(in the rows, 128 means zero)
Each named turn below is shown by a few rows before and after it. Which turns, in which order, take the first row of each later pair to the second? The first pair is answered.
z_922:
[118 177 131 151 164 139 114 137 134 118 181  92 134 100 136 113 145 142
 105  95 179 117 140 123 145 106 189  94 108 141 143 116 159 115 146 112] -> [122 157 135 137 185 139 116 137 131  93 195 104 125  84 130 120 142 141
  98 109 168 116 154 116 135  97 174 104 126 143 144 129 152 134 153 103]
[133 144 154 128 149 127  94 134 125 115 113 115 126 136 138 158 101 143
 140 117 154 111 135 128  98 121 118 132 156 144 152 147 142 126 150 122] -> [129 114 139 103 159 109 127 139 116 102 142 138 119 106 117 125 109 113
 138 161 140 141 147 100 103 121 101 150 136 141 135 131 118 136 141 128]
[140 120  96 141 146 138 116 124 114 102 147 161 111 132 120 134 156 107
  98 141  80  84 126 138 126 122 113 110 141 109  84 108 128 145  90 136] -> [131 126  91 150 137 137 114 127 112 119 137 146 119 152 122 131 160 109
 104 128  83  90 113 141 134 126 125 101 129 105  84 101 130 130  84 149]
z_911:
[133  96 107 122 145  97 112 136 112 110 130 132 129 117  84 111 154  90
 132 152  86 154 133 115 108 128 118 164 135 121  97 116 113  98  99 129] -> [132 100 104 118 146  99 114 130 120 104 125 141 114 108  80 119 147  95
 137 154  90 156 127 114 107 129 112 175 140 125 102 117 110 100 105 126]
[133 174 154 101 139  96 117 110 133 126 119 129  73 122 117 153  95 147
 171 152 113 126 116 107  99 116 127 168 149 134 170 128 118 113 131 144] -> [145 143 161  96 156 126 102 109 131 101 136 123  88 113 129 159  86 144
 144 155 121  91 132 115 106 107 114 151 169 142 171 158 124 138 152 117]
[138  93 189 113 163 119 138 123 110 111 117 123 127 119 134 119 123 124
 113 119 128 112 133 114 112 138 102 121 144 132 144 149 148 125 154 118] -> [140  87 185 120 161 117 136 128 102 117 120 112 144 128 137 106 136 122
 103 119 127 116 138 116 120 149 103 108 141 128 131 142 146 121 151 118]
z_740:
[ 80 199 129 132 138 135 153 101 134 142 117 119 151 118 110 112 126 201
 135  89 171 122  92 165 132  99 150 126 126 159 121 160 121 138 112 117] -> [ 87 198 109 124 123 140 159  96 136 150 113 134 151 121  95 119 127 193
 140 103 158 128  81 181 135 102 146 142 126 148 107 155 118 132 107 121]
[122  91 119 127 119 155 109 128 119 132 140 130 173 137 158  97 138 114
  91 103 132  97 134 177 143  98 118 103 151 131 117 147 122 153 128 126] -> [110 110 148 142 121 132 120 134 124 132 133 119 175 138 172  75 137 133
  95  95 149 112 139 158 151  96 140  91 131 143 141 129 122 142 127 135]
[147 164 145 117 109 118 154 148 102 135 117 124 135 152 113 103 137 123
 148 155 122 169 144 135 128 155 143 138 112 115 107  88 119  96 113 139] -> [164 140 122 112 108 135 141 141 100 131 130 127 142 150  98 123 145 112
 139 159 107 155 138 153 117 159 124 144 125 105  93 108 124 110 113 127]
Now pairs of rows:
Between the rows of a pair lie 2 to 4 turns.
[113 105 108 113 121 164 154 115 144  82 133 140 116  99 146 166 107 128
 119 135 145 116 132 134 129 108 121 119 140 134 149 146 157 157 159 129] -> [110 104 119 126 125 152 148 125 142  81 140 120 147 105 163 140 119 132
 100 122 160 117 145 132 142 110 135  88 128 138 146 136 156 151 158 124]  z_740, z_911
[141 115 123 155 135 151 102 133 122 111 151 107 176 139 148 114 143 127
  94 115 144  94 150 151 152 126 121  71 128 139 116 140 129 148 137 114] -> [130 106 142 132 159 120 126 132 128  84 162 122 150  97 143  88 136 126
  98 152 149 112 158 111 152 115 115  89 115 153 134 138 115 155 137 114]  z_740, z_922, z_922
[162  80 126 146 158 128 109 152  74 120 153  94 181 134 115  86 125  99
 100 117 155 119 143 141 124 133 122 115 133 136 122 145 146 144 104  72] -> [130 129 155 156 146  76 136 157  84 141 113  92 165 134 117  64 122 123
 134 114 173 160 133 101 126 132 150 127  94 141 147  92 140 116  86 113]  z_740, z_911
[121 147 128 123  94 159 182 112 142 114 136 113 148  83 128 121 146 138
 136 163 113 143 102 113 134  92 150 167  95 140 150 101  90 137 123 151] -> [132 127 130 112 101 180 175 103 139 100 153 121 148  76 124 138 144 135
 128 172 107 120 108 129 129  85 131 162 112 143 145 120  95 153 133 138]  z_911, z_740
[144  42 150 117 151 156  90 163  90  89 197 145 144 105 128 104 128  97
  96 148  81 114 137 178 133 140 128 128 158 126 101 165 145 192 178  91] -> [148  72 147 155 135 150  55 169  78 137 161 102 179 157 148 102 145 123
  95  97  92 115 133 202 135 162 156  99 149 119  98 153 163 153 155  98]  z_911, z_922, z_922
[ 91 158 152 105 132 104 169 117 144 101 123 149  89  92 127 101 109 158
 147 151 149 160 128  84 138 114 140 146  87 132 149  79 111 132 127 157] -> [116 106 151 119 163 152 139 133 131  75 178 122 155  91 148  83 120 138
  83 143 161 117 164 113 154 109 130  87 114 138 123 128 120 159 146 107]  z_911, z_911, z_911
[156 113 165 116 153  76 110 154 124 128  76 122  90 155 108 147 115 129
 171  95 103 154 116 113 136 149 117 182 165 137 162 166 133 147 158 156] -> [164  90 149 142 161  78  95 178 102 149 100  88 159 179 119 110 142 118
 125  86 108 153 137 130 159 170 128 146 160 128 130 159 126 133 145 137]  z_911, z_911, z_911, z_911
[153  84 136 124 115 125  73 169 118 117 179 132 147 102 143 157 136 119
 125 100 119 126 125 169  94 124 138 116 110 116  93 131 172 182 122  73] -> [147 100 130 142 100 125  66 166 118 131 158 124 155 123 152 153 140 126
 129  87 121 133 117 176 102 125 149 108 101 117  95 118 176 173 111  82]  z_922, z_922, z_922
[145 161 162 125  85 128 112  70 147 150 109 129 126 104 113 169 129 176
 138 110 146 102 162 131  87 105 115 146 166 153 153 149 123 166 168 119] -> [147 159 169 126  90 132 116  80 146 145 118 116 154  99 121 158 132 174
 124 107 157 101 174 135  96  99 119 126 159 157 149 154 116 170 175 110]  z_740, z_911
[118 175 173 109 120 164 130 109 142  95 108 112 117 118 146 158  85 134
 172 121 174 167 123 123 122 117 139 150 118 152 166 132 167 148 112 128] -> [125 140 140  83 123 167 146 106 126  88 134 139 110  97 116 157  95 101
 169 159 150 169 116 117 120 124 115 184 123 139 142 144 150 163 101 118]  z_922, z_740, z_740
